Where one turn sends some rows of the set: a few examples, then the rows asked:
lavuf: [ 1 -1 10 -5 10 16 -7 31 -8  0 -4 -6 -7  5  4 13]
ganos: [ -2   4  -3  -2  -9 -12  -2 -20   2   3  20  -1   0   3   2   4]
zili: [  8  15  -6 -12   2   5   6  17  19   9  -1 -14  -9  -4   3  -2]
seru: [-8 31  1 -6 -1  8  1 -5  3  0  1 -6 -2  2  4 11]
Dez: [-5 -1 -1  1  4 11  1  4 -8  5 -9 14 20  1 21 10]
Dig: [ -4   5  -1 -13 -12  11  -7  -8   6  11  23  -4  -8  -9   5  -3]
zogit: [ 19   2  -7  -6   3   4  -5  30 -13   2  10   5   6  -3   7  -9]
nono: [  4  -4   5  -9   7  12  12  -3  14   0  15  -2  -9   1 -18  -1]
tedos: [-11 -11 -14   9  -6   7 -14  23  -4   4  -5  -1   8   3   1  10]
Purak: [ -4   3   0   6   9  15  12  13  -1  -5  20   0 -14  18  -7   0]
vako: [  6   8 -23  21   2   2 -11  -4  -2   7   8  -7   5  -1  17  -1]
zusar: [  5   6 -21   4  -3  17 -12 -12  -6  -6  12  -7  -5   8 -10  -3]
Deguf: [ -7   1  -6  16  12   4   3  18  -1  -4 -19   0   1  -5  19   3]
fudup: [  7 -11   5  12  12  -6  -5  14 -12   0  -3   4   3  21  -3  12]
Bese: [-21   1  -8   6   9   2   9   2  -2  -8  15   3   2  18   2   8]
vak: [-13  -7 -12  -3 -19  21  -2  -2   0   0  -7  -5  -3   2   4   1]
datif: [ 13   3  15  11   7  -2   7 -17   4   0   7   1  -6 -11  -3  -8]
Tuge: [  5  -9  -3  -8   1   2 -19   3  -4   8 -17  -4  11  -6  19   7]
Gupeg: [ -4  -4 -10   1   2  -6   2 -15   4   0   6   2  -1 -24  -2  -6]
mog: [ -9  -1  -3   7  14   9  -1 -20  -7  -6  17   2   4  -3   9  10]
lod: [  6 -18  -5  18  14  12  -4  11   3  -8 -13  -4   0   9   2 -10]
zugu: [  4  -5   1   1  22  -6  -3  29   2   2  -8   0   0   1   6 -14]
nif: [ -5 -11   3  -8  -2   9  -1   8   8   0 -23  -3  -6   0   2 -18]
Nifu: [  3  -5   5   4  15   6  -7  -1 -19  -4 -15   2  -9  -1  20 -12]
Zap: [-19   8  -3   4   5  11  -3  18  -1   4  25   2   0   8   5  -5]
bera: [  7   4  -4  12  -6 -16  -5  12  -7  -6 -13  -3  -2   0   7 -20]
simo: [ 11  -9   1  -7  28   6  -2 -14   5   7   2  -4   0  15   6  -1]
dolup: [  3   6   9  -5   8   8  -7  -5   5  -7  12 -11  -4 -24   4 -12]
kipa: [  3  11   0 -14  15  -1  -7  -4  -4  18  15   9  -1  11  -9  -8]
lini: [ 17 -10   1  -1  -3  13   7   9   4 -16  -7  -4  11  15  -5   2]
gete: [ 27  -1   4   0  -1   4 -17  17  -8  10  -7  -6  -2  -4  12  -1]
keve: [  0  14  13 -15  10   4  -1   8 -20   2   3  -2 -10   2  20   3]
netas: [ 12   7   8  -9   1   5   3 -15  -5  -1  22  -6 -18   2   3   5]
Belot: [ 22 -12  -2  -2  -4  -5  -3   3   1   2 -20  -5   1   6   0   9]
boto: [ 12  -6  -1   4  -6 -15  -5   3  -9   3  10   0   2  21  -8 -15]
gen: [  0  20  -2   8  -3  -3  -2  11   3   4  27  -2   1 -13   1  -5]

tedos -> fudup
Dig -> ganos
Where do these go?
lod -> zugu
lini -> zogit
gen -> mog
zusar -> kipa
Tuge -> Belot
keve -> vak
Purak -> Zap
nif -> bera
Gupeg -> datif
zili -> vako

Where one turn sends some rows of the set: a few examples, then the rows asked:
fafem: [-17   3   6   7  -8   1  21 -23  -7  -7 -16  17 -20  -6   6  -6  -4  -1
   2  -3   2   3 -28 -12 -22   8 -10   0 -11  -8 -11   4  -2  23]
bir: [-15  -7 -11   3  -4  12   9 -15   0  -6  -6   4 -23   3   9 -16  20 -23
  -1 -13  -8   2 -10 -13 -19   2  23  12 -15 -27 -14  -8  24  17]
gelu: [-11  12   6   3   0   6  25 -33   6  -9  -4  19  -8   6 -19 -12  36 -29
  -3  14   8  17   0  -9 -35  17  -3   3 -21   0   1  20  -9  14]
Saza: [-18   4  14   4   3   2  38 -22   3  -5  -1  16   2  21 -16   0  20  -5
   6  11   9   2 -13 -19 -29   6 -10  12 -19  -3   8   5  16  23]
Maz: [-20 -20 -13   5  -1  19  20 -23   6 -13 -16   5 -31  11  -4 -17  17 -36
 -11 -13  15   0  -4 -14  -9  16   5  -3  -4  -7 -21  -8   8  30]
fored: [-15   2  17  -1 -11  12   7  -1  13  15  -4  -2 -18   3   9  -5  34   0
  -7   1  -1  -2  -6 -18  -2  -3  -9   7   8  -9  -3  10   2  14]
Nal: [-17   8   5   5  -6  -7  12 -15  38  21  -5  -2  -6   6   1  -6  27 -19
 -13   6   8   2  22 -20 -19  11 -16   8 -14  -7  -7   8   4  20]
kugem: [-19   6  -4   2  11  14  31 -39  18  -5   0  14 -18  18 -15 -10  28 -28
  -5  -3   6   1  -6  11 -14   6  -2  19 -19  -5 -22  20  -7  17]
Rolug: [-11   9   4   5   0  12  24 -31  11  -6   0  20  -9   8 -16  -9  36 -25
   0   8   2  18   0  -8 -37  21   2   1 -24  -1   0  21 -11  13]
lir: [-12  -9  -8   4  -8  14   5 -17   1  -9  -8   4 -20   6   9 -21  21 -23
   4  -9 -12   7  -7 -14 -24   2  18  10 -19 -27 -15  -8  23  18]
lene: [-12   8   7  -3  -4 -11  22 -29  12  13   2  -6  -7   0 -22 -19  18 -35
   2   2  26  17  -7 -18 -16   8 -21   0  -5  -6 -28  19   6  16]
vuri: [-17  -8   4   2  -6  19  27 -14   4 -16   1  -3  -1   6  -1 -14   8  -1
   8  -8  -9  10 -18 -22 -26  -6 -10  20 -18 -16  -1   0  19  14]
Rog: [-12 -11 -17  -6  17  12  10 -36  24  -6 -17   9 -31  10  -8 -16  18 -33
  -6  -8   3  14   0 -17 -23   8 -10   3  -3   3  -9  -4   8  19]
det: [-18 -16 -11   3  -5  18  21 -29   5 -11 -14   6 -29  17  -1 -19  18 -36
  -4 -12  17  -2  -4 -15 -12  14   7  -5  -8  -7 -24  -9  12  33]
sopop: [ -9 -12  21   6 -11  11  37 -17  -7  -4 -11  15  -1   6 -14  -2  16  -2
  -1   2   3   4 -26 -12 -28   8   7  16 -20 -19  -9   1   1  11]
lev: [-12 -12   8  14 -16   0  10  -5  -5   0  13 -16 -24   2 -22 -12  22 -10
  -4   1  -2   8 -14 -13  -3   8   4 -11  -6 -12 -30  16  11  13]
Teze: [-15   1   1  13   1  -1  39 -31  21 -20  -3   0 -15  20 -10 -17  37 -20
   3  -5  -6  20   7   4 -22   6 -14   8   1  -8 -14  10   3   9]
meve: [-11 -13  -6 -12   2   4  24 -20  10 -13   3  -2 -31   2 -11 -20  21 -23
  -5 -10  13   9  -7 -14 -17  19   7  12 -30 -22 -17 -15  28  23]
Fego: [  1  -8  12  -6 -21   5   4  -2  21   8 -21   3 -22  -2 -16  -9  18 -23
 -11   3  12   9  10 -27  -5   0  -7  -5  -6 -10 -18  12  16  29]
buvut: [ -9 -10  -5  10 -20  -5  18 -37  11  11   8 -16 -31   4 -19  -7   1 -26
 -15   3   9   6  -4 -25 -15  -2  -9  -2 -15 -16 -26  13   6  11]
fafaz: [-16  -1   7  11 -12   2  10  -9   2   3  14  -8 -17   4 -27 -10  20   2
  -6   5  -8  11 -14 -13  -8   9   1  -8  -5   1 -31  11  18   4]
medam: [-16  -6  10   0   6  -2  20 -28  12  18  20 -13   6  11  -6  -5  18 -10
  -3   3   1 -10 -10 -15 -11  20  -4  -6  -3  -7 -19  13   3   1]
pibu: [ -8 -21  -6  -8   2  15  17 -28  -5  -2   3  20 -13  -6 -14 -27  22 -26
 -10 -10  11   7  15 -32 -15  19  -1   5 -20 -11 -15  -4  16   8]
mubim: [ -6   3   5  -2   4   1  18 -39  16   9  16 -13   0   4 -13  -6  20 -10
  -6   8  10 -11  -4 -17 -15  22  -2  -8   5 -11 -22   7  -4   5]
rar: [-17   5  17  -6 -10   6  20 -10  17  21  -6  -1 -25   2   2  -9  38   7
 -11   7  -2   2  -5 -15  -8   7 -16   8   4  -9  -2   8  -3  18]
Nane: [ -3  -3  14 -10 -20   5   2  -4  19   3 -16  14 -24   2 -15 -12  11 -10
  -8   2  10   2   8 -25   3  -2  -5   1  -6 -20 -15  14  20  17]
muneg: [-16   1  -4   2 -18   9  19 -15  -8 -14 -13   4 -11  -9  -1 -14  20  -7
   0  -7  11  22  -5 -24 -29  -7   3   7  -8 -13  -3 -18  19  12]
Mek: [-12  -9  -3  -2  -5  26  27 -32  29 -15  -8   2 -22   6 -12 -18  25 -30
 -10 -13  14  11  -4 -11 -23  12  -5   8 -19   8 -15  10 -17  27]
riso: [-19   5  11   4  -1  11  38 -22  -1  -4   0  21   2  21 -12   2  20  -7
   7  11  10   3 -10 -18 -28   8 -10   6 -14  -5  10   7  17  23]
vubi: [-18  -7 -15  12 -11  17  17 -12   3   3  -6   6 -16  -7  -9  -9  14   4
  -5  -3  13  15   1 -10 -16   0   9  13 -38  -7 -17 -10   6  23]
numo: [ -9 -13  -2  -4  -3  25  25 -30  25 -15 -10   4 -20   3 -19 -16  28 -32
 -15  -7  16  13  -4  -3 -23  10  -2   9 -18   6 -17  11 -18  24]
zosit: [ 10 -16  14   1  -5   3   4  -7  18  15 -15  -3 -21   1 -22  -7  30 -28
 -18   7  14  18   4 -21 -18   3   0  -1  -9  -5 -19   3   6  32]
Nat: [-14   4   8   3 -12  -2  13 -16  33  13 -10   1  -9   5  -5   0  27 -25
 -19   0   3   2  26 -17 -17  12 -17  10 -13 -14 -25  -3   0  17]
Lar: [-16  -4   8   3  -9  12   6  -4   8  13  -4  -1 -10   0   8   6  26  -8
 -14  -8  12  -9  -9  -8  -1 -17   4   5   3  -7 -11   7  11  12]
Sugop: [  6  13  17   0   4   8  36 -26  18 -15 -13   9  -7   6  -2  -1  18 -15
  -3  12 -13  -2 -11  -3 -14  10  14   1 -12  -1 -10   8  15  21]
nazol: [ -9  -4   0   3 -17  -9  16 -35  17  13  11 -15 -17  -1 -20 -12   6 -32
  -9   3  20   8  -7 -22 -21   7 -13  -2 -17 -13 -30  22   5  16]
meva: [-13  11   5   8   2 -14  21 -14  41  15   5  -4  -9   0  -6 -13  25 -14
  -7   9   7  -4   3 -20 -16   0  -6  15 -16  -1   3  14  10  21]
tusiv: [-14   7   6  20   3  12  32 -26   5 -18 -13  19  -2   6 -11 -11  22 -12
 -10  10  -8  -4   4 -17 -20   6  -1   6  -6   6   6  15  -7  15]
Vof: [-12 -15   7  13  -8   1  14  -5  -8 -10   5 -20 -25  -9 -11 -19  23 -19
 -16  -6  10   5  -3 -16   1   9  -5  -7 -11 -19 -21  15   0  13]
gopav: [-22 -12   7   8   7 -11  20 -15  11  20   0  -2   2   6  -2  -8  12 -14
  -1  -3 -12  -4 -13 -14 -11  16  -6  -6  -8 -11 -13  16   8  -7]
tegez: [-19  -4   1  -2  -2  11  26 -14   5 -11  -5  -2   2   4   0 -14   8   0
  10 -12 -11  11 -17 -24 -25  -7  -5  20 -16 -15  -2   0  19   9]
Bufev: [ -3 -15   1   5   4  18  21 -39  23   0   1  10 -32  18 -11  -8  38 -29
  -7  -2  23   6 -10 -24 -24   3 -12  23  -4 -12  -9  -1  10   9]

lev -> Fego
tusiv -> sopop
Where do these go?
vuri -> lir
fafaz -> Nane
Vof -> zosit
numo -> gelu
vubi -> pibu

Where one turn sends some rows of the set: a few examples, then the rows asked:
Ras: [ -4  -7 -11  -6  -3 -26 -21   3  -1 -32  14 -11 -19 -11   2   4  14  -9
  -5 -25 -13]
Safis: [  5  17  -5   1 -13 -15 -20   1   6 -22  11   5 -14  12 -19 -12   9   2
  12  -3   1]
lomat: [  8  13  -3  -7  15 -24 -34  -1  13  -6   8  -5 -12  -5   2  -4   2  -9
  20  -9   4]
molu: [ 17   8   7  -8   1 -22  -7 -10   5 -24   2 -26 -16  13   0 -15   6 -19
 -15  -1  -2]
fim: [  7  -3 -23   0  -3 -11  -8  -1  22  -3  11   3   6   3 -12  -4  -8  -4
  22 -20 -10]
tavu: [  0  -8  -7  -6 -10 -32   3  -8  16 -12  12  -7 -22   5  -1 -12 -13 -22
  17   3 -23]
kosu: [ 16   0  -3  -9  -7 -16 -17   8  -6 -30  10 -15 -17  -5   4  -4   0 -26
  13 -26  -1]
Nub: [ 14 -15  -1 -11  10 -13   6 -12   4 -16  -4 -19  -8   1  12 -11  -5 -25
   1 -21 -12]
gaz: [ 10   7 -12  -1 -23 -11 -15  -3  23  -9   6 -13 -11  -7 -10 -10   8 -33
   7 -15 -23]
Vap: [  8   4 -10  -2  13  -9   3 -14  20  -1  -4  -7  -5  20 -20 -15   2  -1
   4  -8 -18]
Vival: [  5   8   1   2  12 -23  -8  -9   9  -4   7 -22  -4  18   4  -5  10 -17
 -19  -2  -8]
leve: [  9   4  -7  -3  19 -16  18   3  11  -8   1 -10 -11 -20  11 -15  -1 -17
   1 -16  -9]
zar: [ -8   5 -25  11  13  -7 -17  15  22 -16  12   1   1   0   0  -9  -2 -15
   7 -23 -15]
til: [ 12  -8  -7   1 -16 -25 -11  -4   3 -15  12  -6 -21   6 -10 -27  -2 -25
   3 -19 -33]
tefo: [  1   0 -33  10  -7 -12   9   0  16 -12  12  -9 -29 -11 -10 -21   7  -4
  -4 -22  -8]
Motif: [ 11  -2  -7  -7 -15 -10  -1   6  29 -19 -10  -1 -23   0  -2  -6 -12 -25
  12  -9 -17]
ruzi: [ 11  19  -9   0   9  -6  -9  -5  13  -5  16 -12 -30   3  21 -11 -11   2
  -8  -6   2]
sibur: [  7   4 -10  -4 -20 -21   4  -1  11 -17  20   0   8  19   1 -11   8  -4
   0  -9 -15]
lag: [  9   3 -11  -9   6 -10 -15  -9   6 -10  18  -5 -32   0   9 -17   9  24
   2 -10 -12]
tade: [  8   1 -27  -5  14  -9 -31  -2  11  -6  12 -19 -27  12  13 -15  16  -2
  -5 -15 -10]
Teza: [  9  15  11   6  -7 -12 -11  13   1 -25   6  -2 -15   4  -7 -12  10   6
  -5 -11   0]
kure: [ 13   6 -11 -12  -3 -32   1  -8   8 -11  17  17  -6   5  11  -5   2  -4
 -16 -11 -17]
mavi: [  9   4  -7  -8  16 -20 -28  -8  11 -12  -7 -19 -22  -1  -9 -14  -5 -17
  20 -20   5]
geg: [  5  18 -17  -5   3  -7 -10 -19  20 -15  14  -1 -27   0  20 -10  -9 -26
  -9 -20 -14]
luvi: [  9   3 -31  -5  13 -15 -20  -3  13 -23  24  -4 -30   7  13 -14   3 -30
   1  -9 -17]
veguk: [  3   2 -19  -9  -7 -17   5  -3  26 -30  16  -7 -29  -9   1 -16   8  12
   2 -16 -21]
vug: [  3  11 -24   8   7   6  -2   8  12  -3   6 -19 -28   8   3 -10  11   4
  -8 -13  -3]
Faler: [  9 -11  -8  -3  23 -17  -5   0  12  -1 -12  -4 -15   9 -14 -11   6   6
   5 -19 -13]

tefo -> geg
Vival -> Teza
zar -> leve
Where do these go?
til -> gaz
lag -> tade
mavi -> Vap
fim -> Nub

